Each path below is one point turned by a fixed rotation once a step. After each direction that follows a path, write how fast that rotation turns it, in deg/step (0 if it stays still).
Each turn is a multiple of 5 degrees from 10 to 175, or 0.
Each row of a path follows its step; steps can be skipped.
path 1
step 0: 29  -62  -73  85  -219  125  159  -38  86  16  12  4  -256  -133  76  101  135  -176  109  155  10  111  -8  59  100  22  116  247  77  -125  58  -42  -155
step 1: 184  -147  -249  91  -25  111  137  22  22  -11  104  -110  75  -133  215  28  16  -51  -275  -58  -108  -48  21  -81  134  -52  -62  159  110  -122  -123  -133  14
step 2: -19  -223  -7  -69  -250  68  92  -83  -91  -64  123  -98  -82  -181  -96  99  129  -7  51  -74  -266  -96  -18  -86  -13  160  -126  101  56  207  -66  -46  27
step 3: 189  -12  51  -24  -227  -38  -19  -1  -24  -312  179  71  -79  12  -69  -147  -144  -189  -146  -238  -197  44  42  -43  69  30  -23  27  -12  -43  75  -107  -25
step 4: -21  106  -9  131  -297  15  -119  -146  211  -30  3  86  52  -168  -6  -179  111  122  38  -135  -173  90  104  -107  10  17  20  -198  92  60  -68  -131  37
step 5: 88  251  1  76  -94  -46  -117  -113  138  19  99  -204  -157  -217  -95  -194  -33  -47  93  55  -95  -29  101  8  16  -61  -9  159  -167  -48  99  -27  -180
step 6: 28  76  -82  102  -166  0  228  -208  105  -103  77  -73  -77  -136  128  -49  -31  116  -123  89  82  -17  59  -150  -44  -287  -57  -100  -132  -93  -114  124  -43
step 7: 137  -212  -3  -135  -271  -164  10  -101  108  59  -75  -62  -89  -141  138  110  212  -79  65  118  24  62  133  -63  -27  -15  56  146  -154  -5  -38  119  -113
step 8: 152  -137  -76  92  -252  87  95  -36  28  63  155  -232  -144  156  153  103  -21  -123  -171  33  -37  186  -91  31  156  -47  19  -3  52  -135  -4  -79  -48
step 9: 27  -124  -123  -56  -160  233  104  -43  56  19  86  76  70  -229  -74  24  189  -66  3  18  -153  219  23  -21  89  32  -158  162  173  -45  -156  -51  67
step 10: 178  -53  -129  35  -91  -52  -39  -136  -85  -110  89  -65  -66  -145  -84  125  -88  -28  -15  -144  -216  -88  -70  -168  77  6  -107  219  83  -53  158  -241  24
51  -75  -76  -11  -14  -1  11  3  -42  9  25  58  -40  -31  28  -91  -7  80  17  53  -41  20  -39  52  -7  3  -22  -41  -54  -2  40  -40  -41 => 0
54  -41  41  22  42  29  -3  -45  -46  -60  41  -45  11  29  52  26  57  14  -26  -34  9  25  -2  37  -67  70  37  0  -52  30  -92  18  -47 => 65
30  10  -16  81  -43  0  13  -65  -10  19  -1  -32  36  70  22  46  -55  62  -65  -23  38  -47  -66  -22  0  -34  -28  -71  6  -2  11  -73  33 => 160
31  -18  -55  -93  -28  -55  16  6  1  -54  28  32  -14  64  -6  48  -18  -36  14  15  0  -48  -5  -92  5  2  17  -53  -58  83  1  56  6 => 85
22  66  33  8  15  -5  30  36  -16  -35  99  56  8  5  97  -16  11  -26  -13  58  7  -10  48  13  34  8  -49  -54  17  -63  -34  4  80 => 140
31  -85  39  -26  -55  7  -13  17  -19  38  17  -45  0  75  -71  -80  -8  -2  7  -38  20  60  21  -25  -3  51  -45  -16  12  -37  -11  32  92 => 65
42  33  -76  63  -9  74  -51  71  66  60  8  -24  19  64  7  -43  48  -24  14  32  -16  -30  0  0  54  32  73  -11  -4  35  -34  -4  -6 => 95
path 2
step 0: 125  -98  4  -22  -134  22  14  -138  116  -42  119  -106  34  15  -124  -167  177  -43  25  136  206  -58  -48  131  -8  -29  152  -292  88  -31  9  -1  -78
step 1: -24  54  -71  -24  159  -70  116  19  39  26  -145  -163  215  187  61  21  -12  29  61  -207  -172  45  -246  31  -80  -101  -43  119  -51  52  -65  -121  14
step 2: -16  151  159  -115  -1  87  -133  93  93  -92  239  125  -155  44  1  3  -47  19  166  117  84  41  112  -191  -66  -72  66  135  120  191  33  -14  23
step 3: -12  -116  -151  134  -58  -81  13  -18  -250  -149  -132  24  -8  70  103  -107  129  -87  -61  47  -128  203  94  125  -116  110  -60  -111  7  86  151  96  -91
step 4: -280  41  -127  -17  -84  74  73  64  34  -88  39  119  124  -60  -81  70  -7  112  133  112  33  -170  -75  109  22  -115  8  9  11  -239  -201  -24  103
step 5: 294  66  -66  -69  -152  117  -52  -221  47  -66  -93  -67  -89  220  -16  96  61  -128  -103  -87  56  -48  4  -155  71  -169  15  41  -96  34  31  44  -9
step 6: -31  167  71  -66  142  -173  -56  64  7  17  59  -189  114  97  -138  -193  29  74  18  70  -49  -36  42  112  -165  49  111  -179  130  -14  45  -179  -166
step 7: -27  -100  -62  161  105  144  34  13  -62  -129  182  75  22  22  201  -23  6  -1  92  -128  -165  106  -208  -60  75  -90  4  150  95  185  -94  -65  95
step 8: -73  -90  77  -208  -230  -63  21  101  65  -111  39  39  -13  167  -35  89  49  -76  147  196  188  42  81  18  -69  73  -184  -8  32  63  152  175  -10
step 9: -209  160  -153  85  71  30  -53  -114  -106  -25  -357  115  34  34  51  -72  95  68  -33  -25  -124  -18  73  24  -8  -149  132  -129  -123  6  8  14  18
step 10: 150  30  -53  51  -179  141  11  -10  0  -122  204  -70  -30  -23  -120  -26  -29  -1  68  12  165  -37  2  41  -152  -76  153  151  16  -191  -272  -99  -78
23  8  32  55  -47  79  37  47  -47  19  13  36  29  26  -36  -63  19  -45  18  -72  93  9  13  -64  52  3  22  16  31  -24  57  -21  25 => 140
43  45  -41  54  -26  10  25  -21  -39  -40  -28  66  -10  -37  -30  66  -65  1  33  19  -8  32  71  34  -60  -19  8  -45  -25  -77  24  29  75 => 65
43  -16  86  0  -47  84  -28  -45  2  5  80  19  -19  -25  85  61  45  -16  -49  32  14  30  -17  15  -24  -49  74  15  -10  8  -22  32  3 => 140
-42  8  -35  -16  -92  -30  48  -63  -21  22  -27  47  -48  -21  -51  -22  39  38  -93  20  -23  10  21  -13  17  -19  8  84  47  -58  -21  -13  -44 => 65
-5  41  -30  -58  5  -30  -59  24  58  -25  31  -22  21  -38  36  -38  -16  33  3  60  103  43  16  68  47  10  27  41  33  -62  45  -37  39 => 175
path 3
step 0: -40  88  214  -107  89  -64  -47  17  75  -57  184  37  -22  -70  204  104  -136  -90  56  -63  -240  -97  161  -1  -56  -144  -59  -38  40  -248  -14  74  -69
step 1: -266  -74  19  102  -3  149  74  39  126  30  90  -255  32  -17  183  -84  166  22  -18  75  35  134  -79  170  9  -40  119  13  217  160  -46  -24  -10
step 2: -115  -123  -78  52  48  -177  63  80  -9  -283  -58  -27  64  -114  10  83  -117  -166  -37  145  -165  19  -50  -58  19  -175  -83  -121  -208  -76  172  12  22
step 3: -83  182  70  -83  122  340  -71  -12  3  -145  81  -121  -16  -3  126  -170  13  -19  131  33  37  81  -58  24  -126  119  -121  123  21  -106  140  131  -86
step 4: -20  -67  130  -35  92  -20  111  91  116  40  13  -194  52  -106  -49  13  -166  61  -82  -5  -307  -13  257  117  61  -222  128  0  55  3  43  59  59
step 5: -193  -75  -107  -3  -29  60  112  197  -30  -88  122  -98  -147  51  60  -63  290  -185  157  25  -30  197  -75  -40  -18  -78  -30  -33  75  -76  -35  -127  -159
step 6: -293  166  112  84  128  25  -39  -26  56  -131  102  64  136  -48  174  159  -128  -51  -86  151  -111  -175  68  -45  -25  -76  58  20  -165  -102  81  21  14
step 7: 26  -61  -1  -21  45  178  78  116  187  -156  -7  -137  97  -206  39  -121  26  54  27  47  -49  132  -191  172  -163  58  -35  0  275  67  42  107  -83
step 8: -69  -9  114  -43  126  -160  5  -71  -65  -151  31  -140  -67  45  79  -76  -184  -211  67  12  -173  197  183  -6  145  -228  -27  -166  -95  0  82  14  8
step 9: -259  -85  -34  51  132  305  -80  150  -24  5  66  -195  -6  24  -24  -152  240  2  -6  99  -13  -86  9  -93  -76  -21  -69  169  -1  -46  107  25  -75
step 10: -35  133  56  -67  -125  58  231  133  146  -127  29  42  100  -143  -17  262  -215  -65  -32  37  -193  35  91  -11  -19  -193  63  9  62  -138  139  5  -13
-3  82  -71  17  -59  73  -97  35  -9  -38  47  -53  -57  -16  -18  4  19  -10  -18  -10  22  58  -18  6  21  60  43  -20  54  34  -2  -16  20 => 175
-70  -44  -5  9  -56  -46  0  2  -55  19  44  -54  3  63  -5  30  86  -38  -92  -9  33  -16  7  -12  32  -83  -51  32  26  24  15  -19  23 => 95
85  -21  -4  -58  -53  -32  50  52  38  -46  21  -33  53  -57  -57  -16  17  -30  1  10  -10  14  -75  -83  28  -22  -11  -30  19  -52  -30  -29  44 => 135
17  -69  -3  43  -59  58  -39  0  71  60  23  42  -9  -35  73  23  37  0  55  -17  13  4  58  -69  -12  -57  40  -21  -12  -11  48  -59  14 => 80
27  29  16  27  0  1  10  15  -97  -66  -37  -35  -41  -51  42  -17  15  -28  52  13  -9  -115  21  -47  -22  7  -34  10  -10  61  -13  -81  -10 => 115
2  -12  -17  -12  -23  -74  -49  31  -23  -7  26  2  14  16  24  53  -88  -7  -48  -14  -107  -54  46  -52  37  31  44  -63  -12  12  49  45  17 => 175
-59  -68  -67  19  68  -42  -13  14  -18  4  -50  -10  -52  49  -27  -37  3  -31  38  43  -9  59  -26  -34  47  5  54  -45  -69  2  -38  -68  19 => 110
path 4
step 0: -148  -101  126  110  -43  -43  -14  -62  83  -25  65  9  -123  103  -192  151  19  33  34  31  49  91  -105  100  159  -104  58  211  -119  -76  -196  -41  -24
step 1: 103  -103  27  130  -4  -99  -9  -120  135  -151  11  -132  -10  -151  -31  155  71  -6  25  142  -140  139  -110  37  165  138  -79  -21  -225  16  -22  65  29
step 2: 100  -152  65  152  -19  -123  74  -42  -72  -167  106  -258  21  -125  -179  93  -45  -126  114  -40  -68  -129  -22  -2  -40  4  12  95  145  106  76  50  54
step 3: -104  206  -130  62  41  -75  48  -14  8  -32  32  -136  -136  36  5  106  -68  -169  91  -12  -117  -104  -28  122  90  159  -14  60  123  152  120  -231  27
step 4: -120  107  44  -70  20  -34  52  122  253  -44  -76  -67  -18  29  -114  14  129  -87  295  0  88  22  70  97  -107  180  147  -56  68  -4  -25  -78  56
step 5: -96  -125  27  169  121  -1  -43  149  93  -99  -50  57  177  120  160  135  -37  30  137  -46  -12  66  73  224  -85  11  34  -140  -29  17  -17  -101  143
step 6: 12  -18  -98  -69  -44  37  36  144  -61  -242  -181  101  97  -8  -82  229  96  101  -16  -159  -159  -50  73  177  -42  -55  -18  81  -22  -34  -102  40  8
step 7: 43  10  -125  36  73  218  -18  -52  -52  -62  63  -86  -101  -79  20  126  34  198  88  -60  -36  -32  161  91  -160  90  -124  188  -149  -148  51  -43  -61
step 8: 168  73  40  142  -36  -20  124  9  148  -86  239  57  -132  59  25  -47  147  -20  -46  -8  10  -138  139  171  -131  -60  14  112  -104  23  -1  37  -154
step 9: -106  54  -59  118  -14  -173  -21  -93  22  42  85  0  -2  18  -86  43  117  -163  -149  -14  169  157  48  115  -166  -37  -73  187  -190  108  -90  -73  37
step 10: 72  -230  59  -57  61  -153  -6  -144  28  -61  -97  81  -174  -94  59  44  157  -234  -39  -58  -5  -15  5  23  -31  175  7  27  -137  60  -119  -31  106
-6  46  -63  45  -10  -22  -68  -22  -65  -3  29  -16  -6  25  65  9  -61  46  17  43  24  103  19  1  -7  14  -6  31  -30  -3  65  -28  84 => 170
55  -60  60  72  2  -28  6  38  -51  -12  84  72  -12  75  10  -18  -61  -2  20  -12  -15  -59  2  28  4  -67  34  -9  46  23  14  -39  10 => 125
29  20  47  56  -59  73  -8  -22  1  -12  -13  -12  46  4  23  -8  -28  40  47  -49  -91  60  0  -10  36  -41  -4  65  -38  -52  -61  25  -66 => 55
25  -38  -53  48  33  31  -74  21  -7  -57  -21  22  -16  -65  -9  65  34  65  4  97  28  -34  3  -16  58  -56  -15  -17  45  -32  -49  7  -18 => 65
18  -32  -69  -57  -51  85  24  -16  -101  -9  -11  -51  -60  0  37  29  -32  -39  27  -29  -30  -88  43  -30  17  19  -10  32  24  21  8  22  19 => 85
20  0  -10  67  -109  28  49  27  37  37  36  13  62  33  -2  91  40  -37  -8  6  51  -7  25  -73  14  12  -17  -63  -38  -20  14  2  38 => 95
-2  11  -22  0  -32  -42  -21  -26  -30  67  -34  92  -44  -31  -65  43  4  12  3  -66  -24  -11  -33  -12  20  48  -13  37  28  -81  -3  -105  8 => 110
